Small tables with named rows and columns. After each table, cells are looked up by row and column.

robenat
|  | lepiv | mekibif | donep | seba | mobemu | buv |
|---|---|---|---|---|---|---|
| dol | 422 | -134 | 245 | -52 | 127 | 85 |
| ged | -208 | -249 | 12 | -143 | 58 | 390 |
| kizi | -240 | 451 | 208 | -257 | -565 | 202 |
| bimese | 216 | -406 | 450 | 116 | -308 | -290 |
| sog | 356 | -434 | -93 | -35 | -475 | -139 |
| nalutuz | 215 | -10 | 320 | 127 | -396 | 39 |
| sop | -244 | -226 | -216 | 10 | 75 | -489 |
| rif | 460 | 565 | -684 | 125 | -246 | 46 |
| zele | -16 | 123 | 467 | -294 | -405 | -249 |
| las | 132 | 106 | 768 | 378 | -64 | -204 |
| mono | 295 | 256 | -241 | 2 | 33 | 27 |
| megegiz | -337 | -322 | -52 | 74 | -39 | -156 |
| benad | 143 | 323 | 562 | -289 | 39 | -262 |

donep of megegiz: -52
mekibif of las: 106
buv of las: -204
donep of sog: -93
mekibif of megegiz: -322
seba of ged: -143
seba of nalutuz: 127
buv of mono: 27
mobemu of sog: -475
mobemu of benad: 39
mobemu of zele: -405
lepiv of megegiz: -337
mobemu of sop: 75
mobemu of dol: 127
mobemu of mono: 33
lepiv of sog: 356
donep of mono: -241

geni
fields: rovolom, reket
nit: [-84, 42]
tef: [73, -39]
lusufib: [77, -23]
dofo: [90, -37]
kime: [19, 69]
nilamo: [35, 36]
metate: [-27, 58]

What is the reket of kime in geni?
69
What is the rovolom of lusufib in geni?
77
What is the reket of lusufib in geni?
-23
What is the reket of nit in geni?
42
What is the reket of tef in geni?
-39
What is the rovolom of dofo in geni?
90
What is the reket of metate in geni?
58
What is the rovolom of tef in geni?
73
What is the rovolom of nilamo in geni?
35
What is the rovolom of kime in geni?
19
What is the rovolom of metate in geni?
-27
What is the rovolom of nit in geni?
-84
What is the reket of nilamo in geni?
36
What is the reket of dofo in geni?
-37

Table kuv
	rog	zomeda	kegofoz	nemem
molof	71	69	74	73
rugeri	70	58	77	78
zitib	58	62	70	80
leril	229	61	166	31
zelep	233	72	162	25
baf	65	71	68	74

rugeri, kegofoz => 77
zitib, kegofoz => 70
zelep, nemem => 25
leril, rog => 229
zelep, zomeda => 72
zitib, rog => 58
zitib, zomeda => 62
rugeri, zomeda => 58
leril, nemem => 31
zitib, nemem => 80
rugeri, rog => 70
molof, rog => 71
molof, zomeda => 69
leril, zomeda => 61
zelep, kegofoz => 162
molof, kegofoz => 74
rugeri, nemem => 78
zelep, rog => 233
baf, kegofoz => 68
Which row has the largest nemem? zitib

Table toseta
,mone,gamorar,geveme
reta,-1931,1672,-6802
pok,-9861,-5517,1049
miz,-2791,-7352,950
tedo,-715,5680,-8419
kigos,-4170,-6695,368
nop,-2260,-6871,-1155
zufezo,-312,1926,-8696
salimam,609,-1511,-5546
mufa,-3074,-9818,782
sek,6609,-5597,-4076
bupigel,-4635,-6129,3

zufezo, gamorar: 1926
pok, geveme: 1049
nop, gamorar: -6871
bupigel, gamorar: -6129
kigos, gamorar: -6695
mufa, geveme: 782
miz, gamorar: -7352
salimam, mone: 609
salimam, geveme: -5546
tedo, geveme: -8419
salimam, gamorar: -1511
reta, gamorar: 1672
sek, mone: 6609
miz, geveme: 950
reta, mone: -1931

gib =
        semobi  rin  daf  vezukur  tez  zop  misi  mota  negeda
suma       142  166   90      131  240  204    90   117      72
ropevi     159  143   81      152  117  109   170    49     173
lote       104  141  191      190  167   90   154   178     134
rol        127  163  134      178  228  129   167   135     144

What is the zop of rol in gib?
129
What is the negeda of rol in gib?
144
What is the rin of ropevi in gib?
143
What is the zop of ropevi in gib?
109
What is the rin of lote in gib?
141
What is the zop of lote in gib?
90
What is the daf of suma in gib?
90
What is the semobi of rol in gib?
127
What is the vezukur of rol in gib?
178
What is the mota of suma in gib?
117
What is the vezukur of lote in gib?
190
What is the misi of rol in gib?
167
Which row has the largest daf? lote

Table dukaves
	loke	pora	rul	damedo	vep	bag	dudit
tegure	70	67	75	76	74	72	72
mog	67	73	81	79	69	77	68
nog	73	49	74	72	70	74	71
rif	72	49	74	72	70	75	70
taka	66	79	74	74	70	71	69
teritog	73	52	73	72	71	74	71
bam	66	94	67	66	62	69	65
meto	71	71	73	73	73	71	72
ter	77	6	78	75	77	78	74

bam, vep => 62
meto, rul => 73
meto, vep => 73
rif, bag => 75
teritog, dudit => 71
rif, vep => 70

fis =
,bazal,zekota,pilir
bir,63,125,141
togizum,165,92,58
dedasi,39,86,98
zuveguz,186,114,92
luvor,30,84,97
nom,196,97,87
zan,15,112,125
sokedo,155,60,77

luvor, bazal: 30
zan, pilir: 125
dedasi, pilir: 98
sokedo, zekota: 60
togizum, bazal: 165
zuveguz, zekota: 114
bir, pilir: 141
sokedo, bazal: 155
zuveguz, bazal: 186
luvor, zekota: 84
Which row has the largest zekota? bir

tes =
,rizaleb,gudob,lin,pofu,robi,gitono,seb
pok,-0.30,-0.55,-0.33,-0.58,-0.51,-0.68,-0.90
lugig,-0.66,-0.17,-0.12,-0.66,-0.02,0.51,-0.40
seduka,0.64,-0.27,-0.69,-0.44,0.02,-0.23,-0.62
lor,-0.41,-0.38,-0.18,0.14,-0.39,-0.67,-0.16
fisogov,-0.46,-0.39,-0.35,-0.06,-0.55,-0.53,-0.16
vod,-0.81,-0.47,0.13,-0.25,-0.57,-0.44,-0.51
nif,-0.58,-0.15,0.29,-0.75,-0.22,-0.01,-0.49
fefidaf,-0.44,-0.46,-0.33,-0.06,-0.50,-0.72,-0.16
kad,-0.58,-0.39,0.01,-0.58,-0.64,-0.57,-0.54
dap,-0.54,-0.33,0.02,-0.13,-0.20,-0.05,0.09
durag,-0.39,-0.17,0.06,-0.13,0.00,-0.15,0.14
pevupo,-0.67,-0.57,0.24,-0.63,-0.39,-0.77,-0.43
vevag,-0.69,-0.48,-0.31,-0.24,0.08,-0.74,0.07

fisogov, robi => -0.55
lugig, seb => -0.40
kad, gitono => -0.57
seduka, robi => 0.02
vod, gudob => -0.47
fisogov, lin => -0.35
durag, rizaleb => -0.39
lor, gitono => -0.67
nif, seb => -0.49
lugig, gitono => 0.51
vevag, gitono => -0.74
nif, pofu => -0.75
kad, robi => -0.64
fefidaf, gudob => -0.46
seduka, seb => -0.62
vod, gitono => -0.44
fefidaf, gitono => -0.72
pok, gudob => -0.55
fisogov, gudob => -0.39
Which row has the largest gudob? nif

litim.csv
,sen,bevozuv,nom,bok,sovuzo,pob,sugif,fizu,tun,mim
vum,8527,-307,3121,5534,2647,-1460,-5291,-9725,-3692,-2424
rotefam,-4695,-307,621,-9172,5685,-4552,909,-2389,2950,8675
pefin,8851,4381,2086,-4704,585,6361,-307,-6453,3028,245
nuf,-6141,4512,-307,-307,-6824,-5,1078,-307,2500,-307
vep,8300,2815,-307,-307,81,5468,547,-6883,5631,406
kudav,-2430,-307,5828,1737,1354,-2425,1441,-1861,8926,6064

What is the fizu of rotefam in litim?
-2389
What is the mim of pefin in litim?
245
What is the sovuzo of rotefam in litim?
5685
What is the sugif of rotefam in litim?
909
What is the nom of kudav in litim?
5828
What is the mim of rotefam in litim?
8675
What is the pob of nuf in litim?
-5
What is the sugif of pefin in litim?
-307
What is the tun of kudav in litim?
8926
What is the pob of rotefam in litim?
-4552
What is the sovuzo of nuf in litim?
-6824
What is the fizu of kudav in litim?
-1861
What is the tun of nuf in litim?
2500
What is the sen of nuf in litim?
-6141
What is the bok of rotefam in litim?
-9172
What is the sugif of kudav in litim?
1441
What is the tun of vum in litim?
-3692

Table vig
,gad,sotil,vul,bav,nabov
pizoz,-42,19,36,27,20
pevega,-34,-38,-34,70,-68
tif,-47,24,-78,45,3
relel,77,11,-59,25,84
repeno,-18,-34,27,-9,28
bor,-31,34,-33,-2,18
zib,-62,-62,14,7,7
zifuf,-9,35,3,7,-33
mopo,28,10,8,84,-7

What is the vul of mopo in vig? 8
What is the gad of zifuf in vig? -9
What is the bav of pevega in vig? 70
What is the gad of mopo in vig? 28
What is the sotil of mopo in vig? 10
What is the sotil of relel in vig? 11
What is the gad of repeno in vig? -18
What is the bav of zib in vig? 7
What is the vul of bor in vig? -33
What is the nabov of pevega in vig? -68
What is the nabov of pizoz in vig? 20
What is the vul of zifuf in vig? 3
What is the gad of tif in vig? -47
What is the nabov of repeno in vig? 28
What is the nabov of mopo in vig? -7
What is the sotil of repeno in vig? -34
What is the sotil of zifuf in vig? 35
What is the nabov of bor in vig? 18
Row with the largest nabov: relel

Table fuvi
,vetezev,fad,nif,tumaf
posara,5.0,2.2,-6.1,-2.8
vabu,8.7,0.4,-9.4,-5.1
faz,3.6,-7.1,-4.6,0.2
kufode,-4.5,3.0,3.9,-7.1
zezave,6.4,2.6,-5.0,-4.5
bos,-8.2,-2.2,5.8,-0.8
zof,-6.6,-3.1,2.9,-2.3
ledati,8.3,-0.6,-8.4,-2.8
kipo,4.7,2.3,1.9,1.5
semuzab,0.3,0.8,-1.8,-8.0
dol,1.7,1.4,-2.3,-5.8
mim,5.7,-1.3,-6.3,-5.4
gupa,4.5,3.4,-5.0,-9.8
nez,8.0,0.4,-9.3,-6.6

tumaf of semuzab is -8.0
tumaf of mim is -5.4
vetezev of ledati is 8.3
vetezev of faz is 3.6
vetezev of zezave is 6.4
tumaf of zezave is -4.5

Table sogeto
	toz	zas	zavaba
dozuzof	57	18	41
mir	78	54	80
femub	51	61	48
bapap	23	58	63
vano	61	27	32
volike	42	44	36
kavoku	22	76	72
megibe	16	56	56
zovade	43	67	69
rolit	12	65	60

zas of bapap: 58
zavaba of mir: 80
zavaba of bapap: 63
zavaba of megibe: 56
toz of megibe: 16
zas of rolit: 65
zavaba of femub: 48
toz of zovade: 43
toz of rolit: 12
zas of megibe: 56
toz of bapap: 23
zas of vano: 27
zas of volike: 44
zas of mir: 54
toz of femub: 51
toz of mir: 78
zavaba of vano: 32
toz of volike: 42
zavaba of volike: 36
zas of femub: 61

